One hidden turn or mirror swaps the rows below in pairs. Which row is each named row swapped with?
The rows were stretched afterwards, more along some directions than others.
Z579: [  1  -8  -3  -6 -21  -9 -13 -21 -12  -5  -2   8  11   2  -4  11  40]
Z583: [ 22  17  -9  24   1   4  -5 -11 -24  -4 -14  -3   5  15  24   9   7]
Z204: [ 20  20  16  11  -7  12 -10  38  36  11 -14  -5 -18   0 -11  -9   9]
Z981: [ 26  -5  16  10 -33  11 -28  17  17  -3  -2 -25   1   1 -14  16  54]
Z353: [ 13  20  -5  28  15   4  -8  13 -35 -17  -9  -9  -7  -3  20   5   3]
Z10: [  7  -6 -26 -10  13  22  12   6  31  14 -12  19  30   9   2 -27 -24]
Z623: [  0   7  -4  24   1  13   0  17 -18 -23  -6  -3   0   0  12  -9   2]
Z493: [ -4  -9  -8   2 -18  -2  -7 -30 -19  -5   2   0  11   1  -3  14  38]
Z983: [ 27  -3  12   5 -30  -3 -25  18  25  -3   1 -20  -5  -2 -16  15  54]
Z419: [-26 -30 -11  27  -2   5   5 -17 -26  -3   5 -13   4  -6  27  38  34]
Z466: [ 33  23  -4  10  21  26  -6  17  13  12 -23 -16  14   0 -21 -10  16]
Z211: [ 26   5  19   1 -18  12  -8  -8   3   5   1 -12 -43   8  -2  18  28]
Z239: [-16  -1  -8  37  34 -15 -11  -9 -17   7  32 -32 -10 -11  23  14  17]
Z131: [ 23 -11  -1  20 -19   3   5  11  30  10   0 -13 -11   9  20   5  14]
Z649: [-12   7 -12 -27  21 -14  12  -4  30   6  31  25 -15 -11  -9 -24  -6]
Z364: [ 39  14  15  -1 -16 -28 -18  16  14 -13 -18 -20 -30   4 -16  14  56]
Z544: [ 14   0   3  -2 -17 -17  13 -18   2  -6  -9  22 -26  10   7   3   7]
Z926: [ 16  -7   2  -4 -16  -1   3 -16  17 -11  16  -9 -21   7  21  16  27]
Z399: [ 28  -3   7  24 -38  13 -32  10  14   8   9 -24  -2   4  -1   5  46]
Z42: [ 29   9  16  -3 -21 -15 -20  15  19  -7 -10 -22 -15   0 -23  19  58]
Z503: [ 18  -5 -10 -15  -5 -31  -5  -8  10  13   9  16 -22   9  29   6  19]
Z139: [ 10   5 -24 -13  10  16  11   1  39  14  -4  15  23  11  -6 -29 -16]
Z188: [  5 -14 -16 -27 -12 -32   3   0  15  10   4  28 -19   6  24  -2  11]
Z461: [ 23  11  -9  -6  14  12   7 -44  -7  -7  12 -14   9   8  -2   9  10]
Z657: [ 33  -6   8   3 -24  26  -5  -9   4   1  -7 -16 -29  13  -4  23  35]
Z993: [ -5  21  -6  36  29 -15 -16   9 -13   3  28 -35 -25  -9  22  -2   3]
Z995: [ 33 -12 -15   1 -15  40  -2  18  23  -1 -15  -5  22  24   9  -9  11]
Z71: [ 17  26  25   4  17 -42 -18 -15  -7 -13   2 -24 -35  -9  -9  19  27]
Z9: [ -8 -11  -8 -42   1  -8  21 -34  25   8  14  38  -2   9 -12  -6  11]
Z769: [  3   7   2   1  -6  13   4   3  10 -17  -4  10  -9   5   4  -4 -17]
Z422: [ 14  28  19   0  23 -27 -18 -12  -2  -7  -4 -14 -23  -8 -17  13  15]
Z541: [ 27   1  -6  -2   5  26   3   2  24   1 -30   0  37   6 -19  -2  18]
Z812: [ 20  -1  15 -12 -38 -14 -23 -14   2   0  -6  13   5   6 -16   7  34]
Z342: [ 20  13   2   4  -5  17   0  13   5 -19 -15   5 -14   8   1 -13 -17]
Z151: [-18 -16 -13  18  -6  -1  -3 -21 -27  -6   7  -8   4  -4  16  31  42]
Z832: [ 12  21  13  -2  25 -23 -11 -19   0   0  -2  -8 -14  -6 -13  17  11]
Z367: [ -6 -13  -2 -36 -16  12  13  -1  21 -11 -24  46   1   6  -5 -11  -5]
Z349: [-10  12  -9  38  34 -12 -17   5 -17   5  27 -36 -10  -9  25   3   4]

Swapped with Z544: Z131
Swapped with Z422: Z349
Swapped with Z466: Z353
Swapped with Z832: Z993

One hidden turn or mirror swaps the rows below in pairs. Which row is each named row swapped with?
The rows were stretched afterwards, more along some directions than others.
Z540: [ -7  58  -9  40 -29 -11 -21   6 -51 -21   5 -21  12   2   9 -27   9 -11]
Z250: [-20  43  -7  19 -55 -20 -28  11 -17 -11  10 -17  12  -5 -17   9 -11 -13]
Z302: [ 30  -2 -33  50   7  -3   3  -5 -32 -26  24 -12  19 -29 -37 -27  -1   7]
Z352: [  1  22  47  17 -43 -23   2  23 -56  -9  12  11  33 -36   6  26   3  -3]
Z328: [ 44   8 -31  64  20 -21 -10   2 -38 -27  19  -8   8 -27 -41 -27   1  -3]
Z563: [ -4  55  -2  33 -34 -18 -12  14 -45 -26   6  -3  28  -5  22 -31  13 -15]
Z180: [  9  -9  36   5 -18   0   0  22 -30 -10 -11  24  -6  -5  12 -12   0  -5]
Z242: [ 48   4 -18  53  14 -29   3  -3 -58 -45  13   6  32 -30 -19 -23  21 -12]
Z694: [ 36  14 -20  46   1 -36   1  -4 -43 -27   1 -17  16 -35 -46 -10   1 -11]
Z989: [  1  -3 -11  13 -11 -23   8   3 -25 -15 -26  25   2  -3  34 -19   3 -20]
Z726: [ -7   5  20  10   6 -16   7  33 -29  -2 -34   9   7  -4  19 -17  21  -6]
Z534: [ -5  21 -14  21  -2   4   6 -14  -1   8  22 -23  20  -3  -7  22  20   3]
Z253: [ -7  15  18  17 -17 -26   5  19 -41  -8 -42  20   3  -1  12 -19   4 -16]
Z20: [  0  21 -12  15 -13  -1  18 -19  -6   7  25  -9  24 -10  -9  24  22 -11]
Z129: [ -5 -14  27   9  -5  -4  23  33 -38 -13 -20  34  14 -17  23  -1  11  -5]
Z699: [ 12  -8  29  13  -3 -25 -11  28 -62 -27   0  39  52   4  15  30  30 -34]
Z83: [ 53   9 -16  49  28 -22  -2   5 -43 -29  15  -2  18 -31 -44 -19  18 -10]
Z138: [ 23  24  -2  31  -4 -33  17   6 -28 -28  21 -22  24 -30   7  42  38 -40]
Z314: [-20  40  -7  16 -59 -23 -28  10 -21  -7  12  -9  10   3 -12  17 -11 -16]
Z431: [ 10 -11  33  33 -28  -8  -6  20 -51 -35   6  10  23  -7   9  35  17 -37]
Z215: [ 13   6 -15  36 -37   2 -14  -6 -13 -45  31 -17  39 -18 -12 -13   5 -10]
Z880: [ -1  33  38  -5 -35 -20  13  24 -65 -14   9  24  31 -44 -12  36   2  -3]
Z591: [  7   3 -10   1  -2 -17   4  15  -9   1 -25  21  -3  -8  11 -21  -5 -15]
Z506: [ -3  21 -12  12  -6   6   3 -25   8   0  29 -18  28  -2  -2  19  23  -9]
Z275: [ 16  31   5  22  -9 -33  15  -3 -26 -22  20 -21  23 -18  12  38  34 -43]
Z734: [ 17  29  40  32 -12 -35   3  27 -49 -20  15  -2  48 -15 -30  46  33 -39]
Z740: [  8   5 -36  23  -4 -11 -23 -17  -8 -35  28  -6  30  -1 -10   1  22 -11]
Z100: [ 52  -5 -25  42   2  -3 -11 -18 -13 -16  34 -23  10 -14 -49 -25  -3  -4]
Z465: [ 40  10 -22  49   2  -5  -2   4 -22 -34  21 -25  -1 -11 -40  -8  -2   9]
Z542: [ -9  -2  23  22 -21 -12  -9   7 -46 -34  -4  20  24   5  31  23  16 -44]
Z494: [ -6  35  -8  10 -21  -3  11 -16 -10   6  15  -6  17  -6 -15  17  15 -13]
Z788: [ 34  12 -24  52  23 -20 -11   5 -39 -15   8 -29  16 -17 -41 -29  13   0]
Z95: [ 24  23  27  35 -19 -36   1  23 -46 -23  30  -6  53 -17 -33  58  38 -36]
Z409: [ 20  23  31  37 -15 -35  -1  27 -45 -20  20  -9  48 -17 -31  57  38 -40]
Z325: [  2  27  -8  42 -27  -7  -7 -23  -6   4  28 -28  11  -4 -11   8  12  -8]
Z593: [-11  25  53  -1 -26  -5  -3  26 -66 -18   9  27  35 -25  15  29  12   2]
Z874: [ -7  60   9  27 -35 -18 -13   6 -47 -28   9  -5  23  -2  23 -27  14 -16]
Z873: [ 51  -1 -26  42  35 -23   3   8 -24 -25  18 -15  37 -37 -40  -2  31 -15]
Z172: [ -7  29  38   0 -37 -12  10  26 -71 -14  12  29  32 -41   1  24   3   8]
Z286: [ 14   6 -13  35  -7   1 -25 -19  -3 -54  29 -12  36   3  -9 -17  13 -26]
Z126: [ -3  10  -2  15   0  -9 -13  28 -31  -5 -27  19   1  -2  14 -28   6  -8]
Z996: [ 11  10  -7  31 -16  -9  -7 -10 -26 -59  29  -4  52 -26   0  -4  24 -19]
Z559: [ 11  26  18  13  -5 -29  28  19 -27 -26   7 -16  42 -32  20  40  48 -33]
Z772: [-14  26  48   2 -23  -6   6  37 -63  -9   2  23  38 -27  14  23  12  16]
Z562: [-23  45  -8  14 -50 -21 -24   4 -12  -9   8 -18   0  -4 -18  10 -16 -15]
Z759: [  6  -4   3  13   3 -20  15  26 -10  -7 -21  25   9 -13  21 -14   5 -14]
Z50: [ -1 -10  41  11 -15 -10 -16  18 -39 -46  -2  24  22   0  23  28  10 -42]
Z23: [  6   3  22   8 -21  -6  10  38 -27 -13 -23  19   3   7  17  -3 -11  -3]

Swapped with Z559: Z540
Swapped with Z465: Z23
Swapped with Z740: Z699
Swapped with Z880: Z494
Swapped with Z506: Z593

